In the rows, zero is written as 128.
One turn moves every row onto another: examples first, then more rows asked:
J258: [127  75 131 138 111 117 114 127 125 130  99 104 132 110 149 145]
J707: [118 117 105 117 166 129 146 154  95 110 145 120 108 125 112 116]
J593: [132  90 101 138 117 152 124 112 143  98 131 124 130 131 147 160]
J463: [105 129 134  81 139 126 145 142 111 105 150 106 135 102 104 132]
J51: [113  89 129 151 123 117 175 143 119  94 113 127 129 130 134 133]
J80: [150 147 120 121 171 107 159 147 135 130 134 135 125 127 134 111]
J343: [125 188 144 133 139 126 127 123 120 121 139 145 110 137 122 121]
J368: [151  95 107 140  94 127 106 142 125 132 101 111 116 145 135 143]
J746: [136 138 116 121 169 105 154 163 137 133 131 125 131 133 131 106]
J669: [145  98 123  88 117 129 122 114 135 148 104 100 146 110 139 130]
J536: [112  91 144 157  99 124 141 136 125  96 112 127 124 138 144 154]
J28: [117  96 140 161  95 117 155 135 126  95 119 129 127 132 141 142]
J60: [108 162 137 131 128 135 143 136  97  93 156 105 126 126 109 113]
J446: [123  79 121 145 118 116 104 131 114 132 108 113 134 112 155 149]
J297: [136 107 119 116  87 136  92 130 134 126 122 107 141 117 147 158]
J105: [113 136 134  94 145 108 151 150 119 106 142 113 143 113  93 125]
J66: [121 181 152 123 130 121 143 120 136 135 116 135 139 138 121 104]
J954: [122 136 107 115 169 134 130 150 117 105 156 128 107 120 104 112]
J728: [123 143 155 134  92 138  98 125 102 141 110 120 120 147 129 122]
J965: [125 107 121 109  94 119 130 134 163 106 104 128 107 132 111 156]
J248: [121 177 124 130 143 139 115 129 117 113 151 140 106 137 114 127]
J199: [120 186 121 129 146 130 118 126 122 115 136 141 112 139 120 126]
J26: [119 156 146 127 140 130 155 104 121 115 135 116 156  96 111 113]
J221: [125  98 120 116  99 130 126 127 157 108  96 119 112 138 111 158]
J996: [144 100 112 135 133 128 107 138 102 140 123 132 121 145 173 125]
J107: [129 159 147 111 149 122 159 104 134 128 130 110 148  99 113 118]
J555: [122  97  98 136 126 147 125  97 143  98 137 128 121 123 146 157]
J849: [125 129 161 132  81 133 107 118 103 138 102 118 121 135 133 125]
J902: [130 155 131 102 160 123 145 110 152 139 122 128 146 116 131 110]
J672: [144 100 115 133 149 125 116 150 111 146 123 126 123 147 169 117]
J531: [146  98 117 149  83 130 108 147 120 134  98 112 121 135 128 135]
J257: [139 100 113 113  91 142  87 116 130 125 117 111 139 115 139 152]
J721: [128 160 127 142 164 122 148 127 130 132 128 139 131 139 149  99]
J995: [137 106 136  91 122 135 122 110 133 149 111  95 159 108 133 124]
J932: [112 149 145 121 140 127 154 108 131 127 137 106 161  96 114 113]
J418: [102 111 113 119 128 154 133  94 134  86 140 124 131 115 135 157]
J787: [125 127 116 109 102 137 132 146 152  95 111 136  98 151 108 149]
J514: [136 103 130 129  85 139  90 120 127 125 124 121 139 124 150 160]
J210: [139 136 118 111 165 103 161 166 135 124 131 124 125 128 118 115]
J419: [139 102 125 138  83 120 101 148 120 129  91 113 116 138 132 135]
J216: [116 152 133 120 113 147 142 147  91 100 155 119 115 135 100 115]
J21: [141 143 123 114 162 104 162 163 143 121 125 126 129 125 129 109]
J936: [128  77 123 146 113 121 110 132 110 125 112 114 140 113 160 140]
J283: [112 149 152 124 137 126 160 108 117 114 139 104 152  97 112 118]
J40: [117 183 130 134 135 135 113 127 121 123 143 138 116 142 114 118]

J216 turns into J707
J514 turns into J368
Now these:
J932 turns into J40
J21 turns into J26
J902 turns into J66
J965 turns into J28
J105 turns into J60
J995 turns into J728
J248 turns into J210
J257 turns into J419
J343 turns into J80
J669 turns into J849
J593 turns into J221
J446 turns into J297
J51 turns into J418

One turn moves every row onto another: examples first, then more rows asked:
J726: [114 131  94  99  99 112 160 119 201 141  93 131 120 140 133 150 110  86
 131 120 155 117 133]
J78: [135 105 143 153 118 119 142  87 178 122 152 154 152 126 134 129 110  43
 162 136 155 115 120]
J652: [105 120 137 119 114  86 164 168 158 133 162 109 143  98 140 105 157  79
 126 138 124 131 104]
J29: [121 110  97  99 110  98 157 118 181 133 129 150  98 110 124  94 138 110
 135 166 132 165 123]
J578: [102 121 130 126 112 119 177 168 193 131 151 128 132  92 155 107 151  73
 150 133 108 112 124]
J585: [112 114 116  78 102 131 158 100 164 146 111 144  90 114 117 118 109  91
 125 137 166 141 147]
J569: [111 110 154 133 119  85 149 182 151 144 148 123 128  97 121 115 148  82
 134 146 125 130 156]
J520: [134 111 110  95  90 112 156 113 158 137 107 129 125 149 128 160 110  92
 120 122 163 121 117]
J243: [104  94 121 155 104 103 151  86 186 148 128 148 133  84 128  77 127  67
 163 129 165 131 112]
J928: [129 101 154 139 112 109 155 164 141 153 138 128 149 104 147 137 126  73
 140 141  99 115 142]
J988: [154 111 103 120 108 103 173 113 177 111 122 132 109 131 162 134 119  97
 136 155 130 122  98]
J509: [119  90 159 150 108 129 171 141 173 161 126 142 163 131 165 104 146 102
 116 107 143 128 118]
J195: [112 118 141  92 133 104 158 112 175 126 139 119 158 124 119  83 119  92
 180  95 164 119 105]
J527: [117  98 146 116 128 102 141 127 150 137 117 115 174 129  97 110  99  73
 173 115 169 103 131]
J876: [109 131 108  86 110 105 144 126 192 151  98 140 103 123 110 134 109  93
 128 134 162 137 158]
J983: [108 112 157 141 153 129 133 154 182 157 136 151 151  96 150 118 101  94
 113 130 134 134 145]
J713: [137 103 165 137 103  90 133 111 188 165 120 167 146 130 109 102 132  66
 173 140 160 138 145]
J809: [113 101 149 132 108 129 182 138 148 145 148 132 125  94 162 102 146  74
 145 130 101 126 143]
J655: [135 132 148 146 123  69 142 118 215 129 127 132 127 110 140 103 124  72
 168 130 176 111 106]
J390: [122 111 111  80  94 115 160 106 154 132 123 126 101 125 122 127 115 100
 114 127 177 134 106]
J326: [106 114 168 122 137 151 159 153 195 132 158 150 133 102 147  90 127  82
 115 140 159 124 126]
J241: [134 102 141 138 121  75 112 104 168 138 160 154 142 104 113 112 120  97
 157 121 159 151  98]
J350: [ 99 111 137 104 136  97 141 132 174 125 138 127 159 130  85  94 122  89
 177 105 174 122 141]
J648: [112 104 133 117 128 120 160 117 187 131 116 129 149 111 128  96 102  96
 194  88 154  98 127]
J37: [112  97 148 124 138 117 157  98 145 134 120 120 145 113 121  94  98  82
 177 100 163 110 154]
J751: [ 87 112 127 150 133 109 147 155 192 155 133 132 179 114 143 110 134  88
 101 122 145 135 117]
J743: [122  94 179 144 120 115 158 162 160 143 137 129 135 116 142  97 138  97
 102 135 180 119 124]
J379: [142 120 107 115 107  82 156 146 196 127 110 138 127 155 122 138 136  84
 136 175 138 131 128]
J400: [127 103 101 133 107 103 166 120 185 147  87 145 102 117 136 115 120  86
 143 173 127 133 159]
J489: [139  91 108 118 109 107 151 110 134 122 136 138 114 124 120 129 117  85
 118 180 139 147 122]

J648 turns into J527
J578 turns into J928
Now these:
J379 turns into J988
J520 turns into J390
J78 turns into J241
J751 turns into J509

One turn moves every row onto another: examples first, then more rows asked:
J70: [ 88 138 128 146 121 104 163 146  99 113  97 124 137 133 137]
J604: [134 117  93 147 123 120 130 145 157  91 126 129 133 102 115]
J341: [ 85 126 138 141 133 122 153 150  88 122  94 128 132 127 132]
J912: [105 100 122 135  91 117 167 117 168 119 121 146 142 140 129]
J302: [ 98  93 108 130  97 127 153 120 168 115 115 133 138 141 130]
J396: [ 97 124 106 102 117 127 161 157 128 116  70 159 127  91 130]
J401: [147 125 104 151 113 117 145 152 164 106 126 137 131  94 111]
J698: [117  98 128 104  75 115 163 123 119 162  87 137 128 151 132]
J703: [160 101  96 128 118  99  96 114 119 152 111 142 109 130 132]
J95: [110  86 146 110  87 115 158 113 118 151  90 127 125 150 128]
J656: [149  93 106 124 119 108 109 107 118 164 125 142 114 130 127]
J706: [162 129 126 138 129 111 119 168 103 117  97 136 116  94 118]
J677: [150 109  84  88 103 120 122 117 139 136  99 169 115 111 145]
J71: [ 88 133 139 140 126 106 163 161  93 121  95 129 124 124 140]
J298: [108  91 140 111  82 111 160 125 121 153  98 130 120 157 140]
J512: [137 112  76  90 106 117 122 119 149 137 102 157 115 107 150]
J650: [153  98 108 120 110  93 114 110 123 168 128 143 106 128 135]
J708: [117  87 134 123  85 107 150 116 138 165  91 142 122 157 126]
J3: [138 100  88  92 107 118 128 127 150 145  90 168 114  95 126]
J599: [156  96 109 129 118  93 102 112 134 154 125 140 114 131 130]
J899: [ 85 126 143 144 132 109 154 156 109 112  94 127 132 134 140]
J128: [106 131 104 100 118 132 158 154 116 103  76 161 127 105 147]
J116: [161 121 128 140 130 109 124 150  95 118 103 125 115  94 105]
J911: [107 104 120 129  87 122 171 131 174 127 114 140 139 132 128]
J537: [ 99 135  95 102 119 126 151 153 127 104  77 150 125 105 150]
J873: [153 107  97 132 109  95 112 103 123 157 129 136 121 133 132]
J624: [152 131 124 156 130 108 131 164 107 115  95 133 117 102 108]
J543: [147 125 111 157 121 112 144 141 154  94 128 145 132  95 115]
J472: [166 136 113 135 117 109 130 162  96 121  99 135 120  96 111]
J150: [111  88 141 104  87 115 150 127 131 160  85 142 123 155 138]
J780: [168 124 119 140 121 106 124 162  98 117 112 123 107  98 121]
J177: [ 82 124 131 135 123 113 155 150  99 118  76 129 129 144 140]

J899 turns into J706
J472 turns into J873
J298 turns into J71
Now these:
J537 turns into J401
J624 turns into J703
J543 turns into J677
J604 turns into J3
J341 turns into J116

One turn moves every row onto another: examples first, then more rows asked:
J791: [119 118 146 139 133 152 125 118  96 135 117 164 124 138 134 145  75 115
 147 101 121 116 110 117 107 110 145]
J336: [136 136 124 110 125 130  83 135 123 134 127 126 120 164 112 105 168 150
 116 122 108 112 105 133 134 128 118]
J232: [145 125 120 122 142 125 129 135 127  89 152 133 114 137 109 135 122 124
 124 129 124 120 131 131 185 186 126]
J835: [156 131 130 149 146 138 125 139 147 140 153 141  99 105 136 127 107 111
 154 129 145 128 105  80 119 123 147]
J249: [105 122 118 107 112 114 138 118 109 125 144 125 104 152 132  92 126 132
 156 116  89 109 159 113 128 142 156]
J345: [141 125 162 146 122  97 118 153 151 138 117 148 133 134 132 125 101 136
 142 127 101 144 112 138  83 118 141]
J851: [131 113 125 124 137 134 149 131 123 176 142 130 135 145 153 149 157 130
 130 131 128 158 142 159 111  97 131]
J949: [145 132 108 127 128 119 128  98 150 108 164 128 160 127 129 134 147 107
 139 161 140 106 101 110 142 143 129]
J64: [132  65 121 118 149 132 125 127 122 149 137 147 125 137 123 124 142 131
 151 157 120  88 133 146 115 116 129]
J23: [132 107 149 128 144 136 151 152 104 118 122 138 123 177 145 139 109 106
  93 104 117 128 154 121 109 124 110]
J278: [117 140 108 117 153 110 144 117 143 116 182 122 122 151 136 131 131 147
  95 153 149 134 136 134 127 165 141]
J747: [123 119 134 118 141 146 117 124 121 162 110 128 137 137 102 129 137 118
  84 148 127 108 107 115 119  94 135]
J818: [132 150 167 117 149 125 129 126 134 108 112 120 129 149 131 133 115 122
 151  78 120 137 143 146 131  97 135]
J186: [103 146 157 166 127 149 137 159 133  90 135 150 126 132 138 138 145 112
 155 119 117 140 146 131 129 146 116]
J943: [112 110 132 131 138 117 134 148 147 152 124 129 104 113  98 125 101 104
 150 134 101 115 163 145 106 112 146]
J322: [157  95 123  95 156 130 151 115 158 133 140 133 140 142 161 146  99 154
 123 120 124 142 113 146 136 152 115]
J263: [132 153 130 134 133 142 118 146 113 155 131 146 106 156 126 163 148 162
 116 104 113 149 147 128 105 128 137]
J731: [122 173 128 124 152 120 138 118 127 175 118 140 134 142 147 123  98 123
 123 129 124 113 128 127 148  92 129]
J269: [114 135 118 134 150 109 115 120 143 157 168 115 129 140 136 126 129 129
 125 170 137 142 119 131 116 188 117]
J493: [135 144 135 109  79 128 136 159 112 122 120 119 137 151 114 108 122 123
 104 118 100 132 158 129 124 134 126]
J846: [142 118 136 131 130 138 138 144 117 116 128 108 135 136 168 137 126 119
 113 145 135 149 108 128 187 109 139]
J12: [150 104 138 131 143 132 119 141 139 118 142 140 115 129 155 124 144 141
 111  91 125 146 116 142 130  79 126]
J526: [130 123  96 117 132 117 126 106 159 106 174 132 150 101 112 125 137 129
 132 120 112 101 119 107 138 147 143]
J591: [166  94 139 122 133 144 127 107 161 150 123 141 150 136 130 171 109 104
 122 153 116 144 109 131 122 137 123]
J783: [100 114  97 144 132 117 111 129 145  84 118 111 130 132 126 104 153 119
 130 144 145 118 127 134 115 168 131]
J560: [143 145 111 126 142 128 122 142 122 111 152 121 146 141  77 132 122 127
 104 151 119 133 132 113 156  95 134]
J483: [138 140 119 128 128 122 150 133 122  76  89 127 116 137 121 126 124 127
 123 115 115 118 137 105 123 182 123]
J354: [109 113 113 139 150 117 121 131 130 119 188 133 137 141 125 143 109 154
 115 158 105 148 138 129 124 172 119]
J827: [115 133 103 130 151 142 156 102 140  98 141 141 116 119 140 114  89 100
 128 124  99 151 157 112  96 123 128]
J957: [111 128 144 133 117 124 121 150  95 128 140 114 132 139 100 135 117  75
 129 148  92 138 142 116 136 162 139]
J903: [ 96 137 123 133 156 143  95 120 149 116 110 141 134 165 154 135 108 153
 134 118 124 154 124 152 125 165 116]
J883: [145 120 134 140 136 132 143 136 111 150 108 139  99 117 181 126 130 124
 150 124 152 105 155 115 111 127 124]
J806: [106 134 147 156 101 140 117 123 123 149 122 143 119 150 155 143 124 141
 155  98  90 143 124 107 146 123 129]
J583: [100 102 113 159 151 119 114 120 133  84 138 128 117 126 117 101 117 108
 151 159 127 142 113 119 128 163 134]
J675: [166 130 137 123 123 130 141 141 107 133  95 113 135 137 153 126 104 121
 144 123 132 125 100 139 110 103  95]
J376: [118 144 104 112 148 133 133  99 143 122 147 137 128 133 181 129 102 125
 136 116 122 119 120 107  79 158 125]
J330: [135 182 128 123 128 137 116 129 136 110  88 141 112 139 135 129 115 134
 101 132 128 148 128 155 141 162 130]
J244: [123  86 101 128 133 135 123 123 128 134 130 122 130 133 109 128 116 125
 124 134 125 120 120 123 184 186 122]
J551: [134 131 133 133 134 113 161 148 131 131 131 134 117 116  89 114 133 100
 133 171 152 118 119 141 106 131 152]
J487: [129 126 116 128 135 125 133 140  92 167 136 126 105 120 159 119 116 143
 134 124 105 168 149 115  93 121 149]
J167: [140  95 110 127 156 111 120 116 155 107 133 146 152  95 123  98  97 103
 154 127 120 143 137 131 122 126 146]
J382: [126 127 101 130 128 139 116 105 145 135 118 139 149 156 122 157 130  89
 117 127 123 113  86 138 164 133 119]

J263 turns into J487
J322 turns into J903
Now these:
J591 turns into J330
J791 turns into J675
J783 turns into J526
J806 turns into J883
J336 turns into J249
J835 turns into J846
J354 turns into J269
J232 turns into J583
J382 turns into J483
J551 turns into J560
J345 turns into J731
J493 turns into J943

